128 stands for zero in the data rows.
Here are some points, one per row:
[185 142 157 128 113 103 148 118 199 137 115 103 137 82 201 76 142 132
 111 118 74 146 159 126 146 133 133 77 181 109 146 106 97 112 164 141
 154 135 178 114 101 145 134 112 113 109 133 125 145 103 75 216 113 66
 186 144 172 103 136 130 121 119 142 174]
[185 115 157 114 119 162 106 84 136 113 119 105 110 104 118 167 155 71
 143 148 114 106 122 106 51 84 154 133 132 98 115 115 167 128 141 118
 114 174 125 182 153 98 200 150 139 179 211 173 135 100 180 155 124 129
 118 92 120 99 140 152 105 165 165 174]
[120 206 147 109 136 129 119 134 170 111 100 90 139 165 110 90 181 111
 125 213 98 113 110 126 105 116 121 96 101 132 100 115 117 128 121 47
 124 125 127 120 103 107 149 140 174 117 70 87 89 97 94 100 90 176
 94 147 127 167 81 161 208 137 139 127]
[72 156 155 80 69 121 111 120 187 136 144 161 124 145 143 123 138 143
 137 156 124 162 95 104 153 135 108 176 0 122 104 127 88 144 138 185
 90 194 161 114 143 144 133 134 76 136 136 100 161 174 154 133 128 142
 128 192 144 113 155 119 79 148 165 141]
[55 138 187 105 135 159 132 116 82 129 106 150 160 137 83 122 140 116
 103 124 147 123 144 127 124 112 136 111 150 102 72 143 121 73 151 142
 174 174 168 149 143 159 92 128 173 163 113 128 84 174 155 135 138 121
 159 62 204 125 143 49 173 88 103 107]
[105 112 123 133 153 118 152 100 133 133 123 112 131 142 125 192 144 160
 66 116 146 135 101 120 139 142 171 63 144 124 112 78 151 217 116 111
 77 139 119 145 94 197 117 91 110 180 113 76 97 113 91 96 195 155
 140 103 120 136 79 119 74 99 140 168]
[100 81 150 91 196 153 111 161 113 45 98 172 130 97 143 106 135 115
 184 188 87 144 163 109 107 188 163 116 112 127 145 105 175 141 129 134
 127 61 138 142 157 109 114 98 88 67 153 154 89 137 141 120 123 133
 194 132 79 170 122 100 102 119 141 129]
[52 121 103 155 164 106 116 141 148 92 130 93 83 37 97 137 106 149
 145 124 138 119 97 134 147 155 179 101 164 155 123 136 153 173 141 138
 94 142 149 89 127 111 96 207 131 177 108 136 97 141 140 144 89 81
 78 151 161 105 156 175 154 165 101 90]
[193 90 102 108 176 98 151 117 118 152 141 170 109 174 111 108 135 123
 153 146 128 103 71 164 143 105 157 176 104 129 179 116 105 110 162 111
 170 126 204 125 85 106 135 116 126 160 103 163 75 118 116 109 150 94
 134 104 131 176 174 176 72 100 161 71]
[98 51 50 87 75 120 103 110 85 134 125 149 94 111 152 81 160 107
 70 120 112 98 101 169 168 158 124 93 130 158 124 181 144 139 95 168
 193 154 113 137 131 139 186 123 154 97 175 68 115 108 129 106 82 157
 121 102 132 97 107 135 142 103 138 100]
[137 179 95 180 135 146 106 110 136 126 92 132 175 124 87 93 125 149
 139 139 135 135 126 114 151 127 89 155 150 190 140 83 123 120 121 101
 94 95 145 59 112 139 158 161 151 171 203 143 160 167 99 98 81 158
 114 98 92 84 136 84 101 35 104 144]
[80 136 135 92 148 94 112 104 161 78 153 86 163 168 169 136 97 65
 119 120 165 123 165 106 85 90 90 163 154 202 159 168 202 168 132 136
 155 157 98 117 84 175 95 156 129 105 115 124 188 108 116 138 142 132
 136 100 131 163 160 145 129 99 132 79]
[118 127 130 159 82 138 62 111 140 154 112 111 133 161 160 176 133 155
 173 146 79 170 120 212 111 145 124 109 140 104 169 160 98 147 163 97
 192 108 134 128 124 115 105 142 66 110 146 139 166 218 124 120 186 133
 94 75 127 123 100 145 139 168 100 147]
[82 203 97 95 89 114 204 162 89 130 140 122 144 177 152 167 82 201
 116 112 105 135 112 140 110 141 134 145 124 105 138 71 98 171 143 131
 174 105 113 192 143 149 179 183 153 88 139 196 132 100 185 140 116 110
 149 167 121 118 135 149 126 110 97 135]
[79 126 162 189 137 90 160 134 149 148 161 160 140 140 144 155 125 100
 145 73 140 61 143 166 127 132 135 73 63 100 145 137 140 76 115 126
 51 134 117 145 110 60 137 114 113 55 167 118 101 110 113 144 127 81
 91 87 70 155 182 122 150 78 118 151]
[100 125 131 191 122 186 184 171 155 147 141 186 99 84 129 134 158 98
 82 114 142 172 167 118 111 121 178 179 111 126 148 142 69 150 127 118
 168 98 136 182 166 116 128 133 180 159 110 93 219 136 79 117 119 156
 149 122 95 145 161 164 130 156 134 134]
[149 131 104 109 134 157 165 131 87 188 111 110 188 53 138 163 123 121
 121 160 64 202 107 176 144 97 116 151 124 158 108 178 148 101 95 78
 95 151 76 71 153 153 80 127 140 121 106 136 111 65 143 114 156 111
 120 152 111 129 175 97 119 130 142 144]
[148 129 87 128 193 130 182 153 133 110 134 89 172 156 165 133 156 136
 118 162 134 72 157 103 165 149 127 130 153 124 130 102 98 49 58 166
 145 148 109 152 128 134 103 103 114 145 154 152 132 193 131 168 169 147
 72 151 87 93 131 143 134 190 167 85]
[146 147 186 157 98 79 105 151 129 175 103 132 70 175 71 158 145 96
 77 149 151 117 136 144 154 191 125 162 172 184 125 88 134 76 95 119
 144 96 105 141 128 145 121 120 53 130 128 123 149 98 172 115 80 83
 157 135 147 143 143 115 109 191 124 147]
[185 149 114 122 131 179 144 105 115 146 180 161 92 170 164 84 82 130
 91 103 134 160 76 58 120 182 126 66 112 158 125 152 160 138 101 102
 106 165 110 77 134 67 114 117 134 150 121 197 142 137 110 108 137 146
 155 126 144 141 123 97 158 172 54 125]
[154 152 128 107 117 84 139 127 97 186 132 133 88 151 82 110 118 168
 192 148 191 140 223 164 68 128 131 122 155 108 119 121 141 173 124 162
 146 161 139 54 180 120 162 64 164 122 138 79 126 143 119 155 155 118
 139 163 87 114 144 142 134 150 124 132]
[152 104 146 163 162 139 84 156 97 141 119 156 111 155 129 111 123 246
 117 99 93 119 130 70 152 51 72 116 120 92 124 161 171 129 170 98
 97 98 88 129 133 190 107 130 153 118 162 104 128 122 118 147 79 148
 106 125 157 180 151 142 119 185 146 109]
[137 104 137 168 129 150 118 183 125 104 192 138 117 120 139 179 120 88
 95 147 106 89 155 121 130 137 63 156 120 135 87 145 135 107 180 149
 108 41 149 73 96 87 174 83 155 128 90 127 108 130 187 151 197 136
 135 147 162 78 91 168 109 95 117 133]
[105 73 105 89 137 109 114 86 117 99 121 145 173 115 119 104 115 127
 153 115 179 171 110 100 122 119 120 176 180 115 90 95 44 97 172 187
 101 119 102 131 120 105 139 134 96 93 125 106 126 33 83 99 149 154
 75 96 149 128 103 122 153 172 71 144]
[182 63 125 116 0 136 108 129 152 80 118 128 171 107 94 148 107 130
 125 111 174 102 127 91 140 100 113 109 167 128 134 108 123 140 97 115
 136 127 124 155 185 93 73 148 142 99 65 129 84 150 117 143 117 130
 107 145 108 149 119 113 105 87 139 86]
[209 177 117 128 145 159 112 115 119 103 119 67 128 75 77 123 102 187
 148 29 120 136 161 149 141 144 149 136 47 128 118 150 166 85 101 180
 143 123 153 140 75 142 139 146 130 144 86 115 168 107 157 94 134 130
 129 117 110 183 62 100 144 138 133 125]
[167 116 128 175 169 70 121 118 137 153 170 122 107 143 149 117 163 99
 177 107 127 90 82 133 101 116 174 156 141 103 156 138 142 110 171 145
 111 111 101 159 190 161 81 131 134 102 100 149 140 148 126 68 116 148
 162 194 141 45 95 86 167 87 154 145]
[89 129 125 106 159 155 116 137 75 136 84 98 95 114 131 91 75 59
 159 98 176 143 125 135 170 85 71 141 138 66 150 163 76 179 62 79
 96 125 103 162 86 119 131 93 94 160 116 141 118 152 128 151 93 108
 144 155 153 123 81 131 127 97 134 138]
These points spread out most along one direction. Take the direction at right angles to it along which they spread out most. Go by this last direction. For each point below, how far along it does it lie, from 0 to 99? The average is 50, and the first point in the table lies past the average. One standard deviation of the points above along it is 16.
[182 63 125 116 0 136 108 129 152 80 118 128 171 107 94 148 107 130
 125 111 174 102 127 91 140 100 113 109 167 128 134 108 123 140 97 115
 136 127 124 155 185 93 73 148 142 99 65 129 84 150 117 143 117 130
 107 145 108 149 119 113 105 87 139 86] 27
[82 203 97 95 89 114 204 162 89 130 140 122 144 177 152 167 82 201
 116 112 105 135 112 140 110 141 134 145 124 105 138 71 98 171 143 131
 174 105 113 192 143 149 179 183 153 88 139 196 132 100 185 140 116 110
 149 167 121 118 135 149 126 110 97 135] 73
[118 127 130 159 82 138 62 111 140 154 112 111 133 161 160 176 133 155
 173 146 79 170 120 212 111 145 124 109 140 104 169 160 98 147 163 97
 192 108 134 128 124 115 105 142 66 110 146 139 166 218 124 120 186 133
 94 75 127 123 100 145 139 168 100 147] 66
[105 112 123 133 153 118 152 100 133 133 123 112 131 142 125 192 144 160
 66 116 146 135 101 120 139 142 171 63 144 124 112 78 151 217 116 111
 77 139 119 145 94 197 117 91 110 180 113 76 97 113 91 96 195 155
 140 103 120 136 79 119 74 99 140 168] 52
[55 138 187 105 135 159 132 116 82 129 106 150 160 137 83 122 140 116
 103 124 147 123 144 127 124 112 136 111 150 102 72 143 121 73 151 142
 174 174 168 149 143 159 92 128 173 163 113 128 84 174 155 135 138 121
 159 62 204 125 143 49 173 88 103 107] 38
[98 51 50 87 75 120 103 110 85 134 125 149 94 111 152 81 160 107
 70 120 112 98 101 169 168 158 124 93 130 158 124 181 144 139 95 168
 193 154 113 137 131 139 186 123 154 97 175 68 115 108 129 106 82 157
 121 102 132 97 107 135 142 103 138 100] 33
[137 104 137 168 129 150 118 183 125 104 192 138 117 120 139 179 120 88
 95 147 106 89 155 121 130 137 63 156 120 135 87 145 135 107 180 149
 108 41 149 73 96 87 174 83 155 128 90 127 108 130 187 151 197 136
 135 147 162 78 91 168 109 95 117 133] 31
[185 149 114 122 131 179 144 105 115 146 180 161 92 170 164 84 82 130
 91 103 134 160 76 58 120 182 126 66 112 158 125 152 160 138 101 102
 106 165 110 77 134 67 114 117 134 150 121 197 142 137 110 108 137 146
 155 126 144 141 123 97 158 172 54 125] 68
[89 129 125 106 159 155 116 137 75 136 84 98 95 114 131 91 75 59
 159 98 176 143 125 135 170 85 71 141 138 66 150 163 76 179 62 79
 96 125 103 162 86 119 131 93 94 160 116 141 118 152 128 151 93 108
 144 155 153 123 81 131 127 97 134 138] 43
[193 90 102 108 176 98 151 117 118 152 141 170 109 174 111 108 135 123
 153 146 128 103 71 164 143 105 157 176 104 129 179 116 105 110 162 111
 170 126 204 125 85 106 135 116 126 160 103 163 75 118 116 109 150 94
 134 104 131 176 174 176 72 100 161 71] 35
[120 206 147 109 136 129 119 134 170 111 100 90 139 165 110 90 181 111
 125 213 98 113 110 126 105 116 121 96 101 132 100 115 117 128 121 47
 124 125 127 120 103 107 149 140 174 117 70 87 89 97 94 100 90 176
 94 147 127 167 81 161 208 137 139 127] 55
